A: rows in 3 groups, each row roughly a mix of its group's directions
A (103 x 10)
14 15 11 -5 15 -9 -7 -7 18 -2

6 1 11 1 2 -25 -12 6 18 0

-5 -11 -5 12 -9 24 3 2 12 14

11 11 -5 18 8 -1 -17 -9 -16 -2

-6 -10 -23 15 10 -1 1 12 -11 -5

-1 6 -16 7 -10 7 5 -17 -13 18

-11 15 -5 0 11 5 -2 -20 4 19

0 11 12 0 0 7 -11 18 -19 -14

8 12 23 -1 1 11 7 -10 -6 -16

5 -3 -1 20 -13 13 12 19 2 -3

7 -11 -3 7 -19 5 10 10 -22 4

-3 13 22 -2 -17 14 1 -1 -6 11

-1 -1 23 10 3 5 6 14 13 14

6 -28 -7 2 -2 -7 1 9 -4 -17

14 24 1 5 7 3 8 -12 15 -1

9 11 -1 1 -1 7 7 13 -12 -26

-9 -5 6 -29 -3 -9 -2 11 -1 9

0 0 -2 20 4 9 -10 -24 -6 -6

-13 -6 3 -4 -1 -1 9 -13 -28 -7

13 -13 20 13 -10 -11 2 -7 -9 -6

13 -4 -4 -3 -23 10 10 3 -13 -14

11 9 -11 10 1 25 1 -3 -13 8

10 6 -16 -2 -22 8 10 -4 -14 -6

-16 -15 1 21 8 -1 -10 2 -4 14

-19 -1 -2 0 -5 7 -20 20 -7 4

5 9 -17 -8 -25 1 -2 5 -12 -7

12 23 2 -5 6 -1 -7 6 18 -12

-6 8 18 -5 7 -8 -12 20 12 -8

8 13 -5 -7 26 2 9 12 1 -10

9 -8 -10 -19 -15 3 0 0 -5 21

21 1 -4 -14 2 10 22 4 1 -1

-22 1 4 -14 12 8 6 -15 13 2

-12 -12 -1 -6 -8 4 15 -5 -23 -10

9 2 3 16 0 -22 -20 4 -6 1

13 4 -8 18 4 9 -16 2 19 -2

-2 9 -3 14 7 9 1 -27 0 9

-10 -8 -1 22 -10 4 -6 13 -18 -1

-7 -5 -7 19 -6 -3 0 12 -5 -25

12 6 18 1 -6 7 -12 -18 -2 -15

-8 14 4 -1 21 6 -8 -21 6 4

0 10 -5 2 10 28 4 -14 -2 7

8 -13 -6 -16 -21 -5 5 -9 12 2

3 6 22 1 -21 8 -2 4 1 15

-5 -11 2 -4 -13 12 20 0 -20 4

3 22 -11 5 11 -6 -8 15 12 -7

-1 -3 -22 -6 -8 1 -6 -14 -17 13

-7 2 -6 -6 16 -4 -19 -23 0 -1

21 10 7 -2 5 -11 -2 -7 6 -21

6 14 15 9 -6 10 13 -16 0 -14

-3 3 -17 1 6 -7 -2 -11 -5 -27

2 -14 -7 15 4 -1 15 -22 -8 4

16 -1 6 3 -6 -26 -7 13 1 -7

-1 -4 -14 -6 -14 -11 4 -6 20 16

-11 -8 9 8 5 -12 -6 -13 15 -20

4 2 -5 -22 14 -10 -5 1 6 -20

17 3 0 7 5 8 -7 -13 14 -21

-2 -4 -11 21 8 1 13 -3 -1 -22

-4 -12 5 -22 -4 14 -15 0 13 -5

1 -8 6 -13 -3 -11 11 0 2 -28

-7 -3 -8 16 7 1 6 -25 2 15

-13 -17 -6 -20 6 -15 -7 1 -8 5

5 7 20 6 13 -1 -5 -21 8 11

8 6 15 -11 3 -27 -2 5 8 -1

3 6 8 -22 10 -16 -9 -17 -1 -3

-2 -11 9 17 -2 -3 -12 -3 24 8

-15 -5 12 24 -12 -3 -8 -6 5 8

-2 -12 -22 -10 4 -8 -7 20 -2 4

1 -6 11 -3 -8 -23 -4 14 15 10

1 4 18 6 -7 8 -12 -22 -12 -5

26 11 10 7 5 -8 -4 -7 -11 -8

4 5 -4 -20 -4 7 15 17 16 3

7 -5 4 -10 -4 -20 21 11 -8 3

-4 1 -1 -5 15 1 -8 15 -3 27

2 15 -7 -13 12 20 11 -10 -8 -4

-7 2 -16 18 1 1 -19 1 -16 8

-21 3 -13 -3 11 4 -22 -2 1 9

-12 5 -9 -14 11 18 11 -11 1 -13

-6 9 -4 3 17 -2 -6 -19 -10 -18

-6 17 0 15 5 -1 2 -15 -3 -21

19 -3 4 0 7 -8 8 -24 2 -13

20 3 12 -14 -2 3 5 -9 16 -13

-12 -11 -2 20 12 -2 -7 15 -7 -13

5 14 -9 -5 7 -3 -11 14 22 10

10 22 -19 -6 9 3 -7 10 -7 -3

-4 -5 3 3 7 1 0 5 8 33

-2 10 8 3 17 10 -2 -26 -6 0

13 -6 -8 -12 10 -17 19 -3 10 -2

7 6 -14 -5 17 -5 -11 -2 18 -14

-1 17 0 -8 10 -5 0 -28 7 -2

-5 -23 0 5 -20 -8 6 13 -4 -6

3 -15 1 9 -2 -14 16 -11 -20 3

-17 -23 -3 2 -11 11 9 -1 6 -10

-4 -13 10 -11 -1 -1 -22 -15 -10 -11

-13 -11 8 -7 -13 17 -18 10 -2 -1

-16 11 -8 -7 13 -16 -12 3 -9 11

4 -9 -19 -6 1 -7 2 15 -1 -23

10 19 9 -16 -2 3 -1 14 -3 -17

9 -2 22 -1 -2 -22 3 -8 -13 0

-7 16 12 -1 -10 -4 -11 23 -10 1

-8 -20 1 -11 8 -12 -14 -14 10 4

15 -1 -12 -1 -10 17 13 11 -9 -12

15 -3 0 -13 9 -25 10 -4 0 -10

11 12 -18 -15 -15 4 8 -5 -6 11
which group is each row in? (one row of each group first)
5 19 8 -16 3 -7 0 13 15 -10
(55)
-2 1 9 7 2 -2 -15 -24 -17 -5
(33)
-1 -22 1 4 -20 -6 9 11 -8 -10
(64)

11 17 -18 0 4 -5 -10 13 -15 -3
(64)
20 11 0 11 8 -6 12 -16 6 -11
(33)
-8 3 -6 18 11 -3 -21 -14 -9 -4
(64)
10 -11 -2 18 -2 10 -10 -7 2 -22
(33)
-9 5 -21 1 -11 -15 -4 7 15 10
(55)
20 14 -1 11 12 14 -7 -11 6 -5
(64)
-2 -24 -1 7 0 -4 1 -19 -17 -4
(33)
3 8 24 -16 9 1 -8 8 8 11
(55)
-2 4 1 -20 9 4 -20 -12 14 -5
(33)
